Named moves, each a turn or a mirror, and the order they were made in; the first pair answered:
k_802 (before -> after):
[ 18  -8  36 -22  -8  27 -20   5   3 -38   2  56]  ->  [ 12 -14  38 -22 -21  27 -21  15  13 -16   0  58]
[-44 -53  -5  -3 -32 -14  58   3  26  26  29  -9]  ->  [-26 -34 -33 -18  15   1  59 -15 -21 -51  22 -22]
[ -3  19 -10  -1  38  10 -23 -10 -22 -48   0 -11]  ->  [-21   2  24  15 -17 -10 -21  19  26  46  10   3]
[ -5  19 -21 -26  17   1  19  18 -11   6  15 -11]  ->  [-12  18 -18 -23   4  -2  16  23  -4  28  13 -12]
k_137 (before -> after):
[-41  25  45 -15  40 -16   3   4  20 -34 -21  46]  ->  [-10 -16  28   4  13  27  14  40  31 -10 -72  30]
[-24  21  39 -32  -6 -23 -33  22  46  12   7  45]  ->  [ 12 -33   7  -8 -40  27   3  36  36  43 -38  20]
[ 36  40   7 -25  37 -18 -25   7 -46   7  -3  -9]  ->  [ 46  14   2 -18  22  -6 -29  24 -39  16 -26 -13]
[ -2 -45 -33  14 -12  25  31   1 -42  17  -3  24]  ->  [-31  -1 -10  -5  18 -15  12 -18 -41  -9  41  38]
k_729 (before -> after):
[ -5   5 -24  19  13 -38  11   5   8  18   9 -37]  ->  [ -1  23 -18  14  27 -37 -16   9   7 -10   2 -37]
[-10   4  -1   1  14 -13 -32  -5 -18  12 -14 -22]  ->  [-10   3   8  -5  11 -13 -45  -4 -14   5 -15 -12]
[ 10 -35 -27   4   2   8  11 -14 -32 -38 -24 -21]  ->  [ 15 -28 -16  -4   5   8   2  -8 -27 -48 -21 -17]
[ 21 -20   1   4 -24  10   8  20  16  31 -35 -17]  ->  [ 21 -15 -11   7 -15   6  11  12  13  34 -32 -35]
Then:
(two moves a pair)
[  9  21 -19  -8  57 -12 -14  -1 -18 -70 -18 -10]  ->  [ 33  -5  16 -12  20  24 -34  32   8 -56 -42  26]  k_137 k_729
[ 12 -28 -37  27 -45  16  41   9  10  68 -13 -26]  ->  [ 35   5 -61   5  20  29  17  -3 -38 -43 -34 -41]  k_802 k_729
[ -6   1  -5 -29  12  -4  39 -63 -32 -28  59  30]  ->  [-19   2  57 -23 -33 -21 -17   7  33  32  41  56]  k_802 k_137
[-14  32  38  11  -8 -41 -31   4   3 -27  19  20]  ->  [ 14 -23  21  38 -43   3  -9  33  17  17 -23   5]  k_137 k_729
[-14  32 -22  -4  50 -22  10  -8 -37  15 -13 -19]  ->  [ -5  29  18 -35  33  -2 -36  12 -12 -18 -28  25]  k_729 k_729
[-10  28 -23   5 -23 -28 -15  22  39  21   2  -4]  ->  [ 12  22 -58   5   4  -2   0   2   2 -25  -9 -21]  k_137 k_802
[ 32 -21 -16   4 -11  49  21  18 -28  -9 -37   4]  ->  [-10  38  23 -23  22 -15 -22  -2 -20 -41  21  34]  k_137 k_137
[  7  34 -37  28  39  15 -15  30  -9 -15 -58 -50]  ->  [-11  62 -35  19  57 -13  -7  -2 -20 -33 -19 -46]  k_137 k_137
[ 32 -28  24 -55 -25  63 -28   7  -7 -42  -5  58]  ->  [ 27 -52 -15 -32 -40  70  38 -24 -22  -5  13  41]  k_137 k_729
[ 17  -5 -16  -1  17   6   3  10  -3 -23 -35 -29]  ->  [ -4  17  -8 -16  36 -12  -1  -3  -6 -34  -6 -21]  k_137 k_137
[ 13 -20 -47   4 -18   9  24 -30 -32 -16  -9   4]  ->  [-20   4 -18  -1 -23 -29  13 -36 -12  23  32  19]  k_802 k_137
[-14 -36 -17   5 -35   3  28 -24   9  64  26  12]  ->  [-31   0  25  -8 -27 -27 -32  13  37  56  27  32]  k_137 k_137
[-31  31 -25   2  21 -34 -25 -22 -18 -14  10 -23]  ->  [ -8  16  10  -6  -6  -9 -63  31  14  -2 -30  -1]  k_137 k_729
[ 40  15 -27  15  59  12   0  -8 -36 -45 -39 -30]  ->  [  4 -17 -16  39 -12 -10  46 -22   2  77   9 -24]  k_802 k_137
[ 24   3  21 -20  -8   5 -19  46  28  28 -28 -34]  ->  [ 33  -2  17 -36   6  30 -18  38   6 -20 -29 -20]  k_802 k_729
[ -8  16  20  -3  19 -17 -34  10  19 -11   5 -21]  ->  [ -4  12  22 -13  18   2 -35   8  10 -23   3   2]  k_729 k_802
[-22  15  13   6  23 -27 -55  -4  62  52  18 -14]  ->  [ 25  12 -13   5  48  16 -68  12  42 -19 -41 -36]  k_802 k_137
[  3  -5  17  11 -28  13   3   2  12  26  -4  -5]  ->  [  4  15   1  -3  16   6  -5 -17 -13 -35   0  -8]  k_802 k_137
[-43   1 -28  52  12 -20   9  31   1  49  18 -70]  ->  [-31  34  -1  25  45 -20 -56  63   4 -30  -8 -49]  k_729 k_729
[  0 -16 -47  -4  32 -27  19  -2 -25   0   3 -20]  ->  [ -7 -12 -40   0  21 -43   4  17  -1  21   3 -25]  k_802 k_729
[ 22 -34 -23  12 -16  33  23   8 -15  22 -27  22]  ->  [-20  31  18 -15  13 -25 -20 -11  -3  -9  22  47]  k_137 k_137
[  2  22  43 -41   4  18 -55  12   6 -67   3  58]  ->  [  0 -41  26 -15 -67  36  24 -19  15  36  35  58]  k_729 k_729
[-15  23  13 -17  31 -21  -3 -29   1 -26  43 -27]  ->  [ 29 -34   2  11  -2  41  -1  26  17   6 -26 -44]  k_137 k_137
[-13  -4 -18  25  -2 -26  26  -3  12  67  13 -35]  ->  [-10  45  -8  -1  51 -41 -16  -1  -4 -22   7 -30]  k_802 k_137
[-25  39  31 -36  45 -28 -25 -28   9 -28  57  28]  ->  [ 48 -53 -19   3 -17  68  20  12   2  28 -34 -12]  k_137 k_137
[-15   3 -69  33  10  14  55 -27 -41  15  13   6]  ->  [-50  54  -4   9  10 -44 -12   0   9  22  42  35]  k_137 k_802
[-17  24 -41  -5  27  -8  29  -5 -41  42   7  -4]  ->  [-21  25 -21  -2  11 -18   6  24 -18  71   1   4]  k_729 k_802
[ 21  -6 -39  21   6  33  51  -5 -29  -3  -9 -15]  ->  [-28  28  15   9 -12 -32  19   0  20  43  45  12]  k_137 k_802
[-10  40  19  -8  27  11 -24  -7 -14 -49 -24  29]  ->  [-28  12  36   6 -24   5  -4   5  26  50 -12  38]  k_802 k_729
[ 22  -3  -3  -4  38  16  -8  10  -5 -52 -23 -33]  ->  [ 24 -41  29 -18  -4  43 -11  25  13 -33 -18  13]  k_729 k_729
[ 36 -57   4   0 -35  55  -2  31  13  16 -37  25]  ->  [ -7 -23 -27   2   1   0  56 -62 -32  12  55   9]  k_729 k_137
[ -1  -5 -36  13 -40 -27  24  -7  19  74  -6  20]  ->  [-17  41 -39  13  -6 -69   6 -13  13  44   6  -3]  k_729 k_137
[-19  27 -37 -25  17 -25  32   5  15 -10  43  -9]  ->  [-19  27 -11 -28  -9 -17   4  49  49  20  25  -3]  k_802 k_137
[ 15 -25  10 -19 -16  41  19 -19 -16 -24  15  40]  ->  [-11  10  25 -25  -4  -5   4 -30 -11 -23  51  44]  k_729 k_137
[-10 -36  -2  11 -40  13  26 -21  17  47  16  29]  ->  [-20  26   6 -18  28  -9 -23 -30  -8 -54  19  35]  k_802 k_137
[-27  23  39 -22   9 -12 -35  14  13 -19  10  24]  ->  [-33 -11  27 -10 -29   3  -4   0  20  31  24  35]  k_729 k_729
[  8   0  33 -27  18  -4 -22  18  15 -42   6  19]  ->  [ 16 -18  29 -25   6  19  -7   8  11 -36  13  31]  k_729 k_802
[-17  32  47 -22 -12 -25 -43  21  27   5  13  38]  ->  [  8 -27  17   2 -53  25   7  24  25  61  -6  22]  k_729 k_137
[  4   6   6  15  -1  -9 -11  25  26  33 -22 -20]  ->  [ 12  17   8  -2  19   8 -19  18   5 -26 -31   0]  k_802 k_729
[-19  16 -25   2  17 -32  19 -29 -22 -10  25 -23]  ->  [ -3  23   9  -3  12 -21 -36  29   6 -27 -22 -13]  k_729 k_137
[ -6  15 -25  30  26 -53  -2  15   5  52  -4 -70]  ->  [  7  40 -15   1  55 -42 -40  25 -10 -33 -26 -48]  k_802 k_729
[ 17  19  13 -16  16  19 -27   6  -3 -78 -24  21]  ->  [ 11 -11  39 -17 -32  36 -25  10  25 -23 -16  57]  k_729 k_802
[  4  -2  26   5  15  23 -40  21 -29 -53 -45 -19]  ->  [ -9  -4  -1   6  22  13   6 -34 -61 -57  -5 -24]  k_137 k_137
[ 20  -9  13   4 -28  21 -38  53  29   4 -30   1]  ->  [-11  10 -20  -3   5 -15  25 -47 -26 -21  58  -2]  k_137 k_137
[  8  -5  -5  53 -54 -41  25  -9  16  89  13 -37]  ->  [  9  36 -40  23  22 -46  24 -61 -48 -35  32 -46]  k_137 k_802
[  6  -9  -5 -10   3 -35   6 -19 -17   8  23 -19]  ->  [ -1  -7   9  -8  -1 -38  -7  -8  -5  20  21 -11]  k_729 k_802
[-54  -6  17   4 -62 -21   0   5  61  11  25  38]  ->  [-41 -30 -13  17 -68  10  43 -17  37  27  26  24]  k_137 k_137
[  8 -26  13   5 -37  18  26  -4  19  41  10   8]  ->  [  2  18   4 -19  18   2  -1 -23 -11 -51  17  13]  k_802 k_137
[ 15  -7   4 -24   7  27  11 -43 -39 -54  47  37]  ->  [  1   5  61 -29 -21   4 -41  15  23 -13  28  60]  k_137 k_802
[ -2 -14 -48 -10  39  45   4 -10 -52 -59 -33  16]  ->  [  6 -36 -21 -21   7  73   3  -8 -36 -46 -28  52]  k_729 k_729
[ 14   8  20 -16  14  20   4  -6 -11 -44  -2  39]  ->  [ 14  -5  42  -3 -21  22  -4  17  16   2 -16  42]  k_137 k_802
[-15   8 -15  19  10 -14  29 -30 -18   6  54  -5]  ->  [-17  37  18   7  32 -26 -29   8   6 -28  30   0]  k_137 k_802
[-33 -11 -14  19 -37 -25  13   2  17  57  -4 -33]  ->  [-43   8   5   7 -28 -42  -9  -3  26  51  14 -21]  k_137 k_137
[  7 -18 -27  29  -2  -3  53  16 -39  -1  -9 -47]  ->  [ -4  28 -10  15  32 -34  16  23 -31 -45   8 -38]  k_729 k_137
[ -7   2  18 -20   0 -11  26 -18 -24  19  43  45]  ->  [ 20 -20  29  -3 -24  19   3  32   5  33 -10  36]  k_137 k_137
[  2 -11 -27  38  24 -37  33   7  21  27 -13 -80]  ->  [-10  32   3   9  53 -57 -12  10  20 -32   0 -60]  k_137 k_729
[-10 -23  24  -4 -35   0  20  11  34  36   4   2]  ->  [-27   0   7   3 -15 -31  34  -7  18  31  26 -16]  k_729 k_137
[ 32 -32  47 -24  -7  25 -43  41  -1  16   4  23]  ->  [ 45 -44  29 -24  -9  45 -14  23 -24  -2  12  28]  k_802 k_729
[ 19 -45   9  21 -13  57 -48  42   7 -23 -64  43]  ->  [ 25 -57 -18  27  -1  71 -17  16 -25 -42 -60  33]  k_729 k_802
[ 13  18 -47  19  20   6  15 -61 -22  26  -2  27]  ->  [-10  34  -9  15  14 -27 -21 -46  12  44  13  50]  k_802 k_137
[ -9  -1 -12  25  17  -1  18   3 -30  -5 -22 -28]  ->  [-16  21  13  16  23 -19 -20  21 -16 -15 -22 -19]  k_137 k_137
[  5 -30 -12  -5   0  18  31 -21 -14 -15  12   0]  ->  [ -6  -4  31 -10   6   1 -27  24  20 -25  -8  20]  k_137 k_137
[  0  43 -15   6  40 -30 -18  -8  -7 -64  -2 -20]  ->  [ 13   8  39 -17 -16  16 -34  13  21 -49  -3  56]  k_729 k_729
[ -7   9  -5   1   0  -1 -27  20  37  -7  -7   4]  ->  [ -5   3  -5  -7  -8  13 -24  19  29 -15  -7  18]  k_802 k_729
[ -4  17  38  -6  18   8 -40 -11  22  10  33  42]  ->  [ 29  -4  24   2  18  41 -41  14  21   0 -13  33]  k_802 k_137
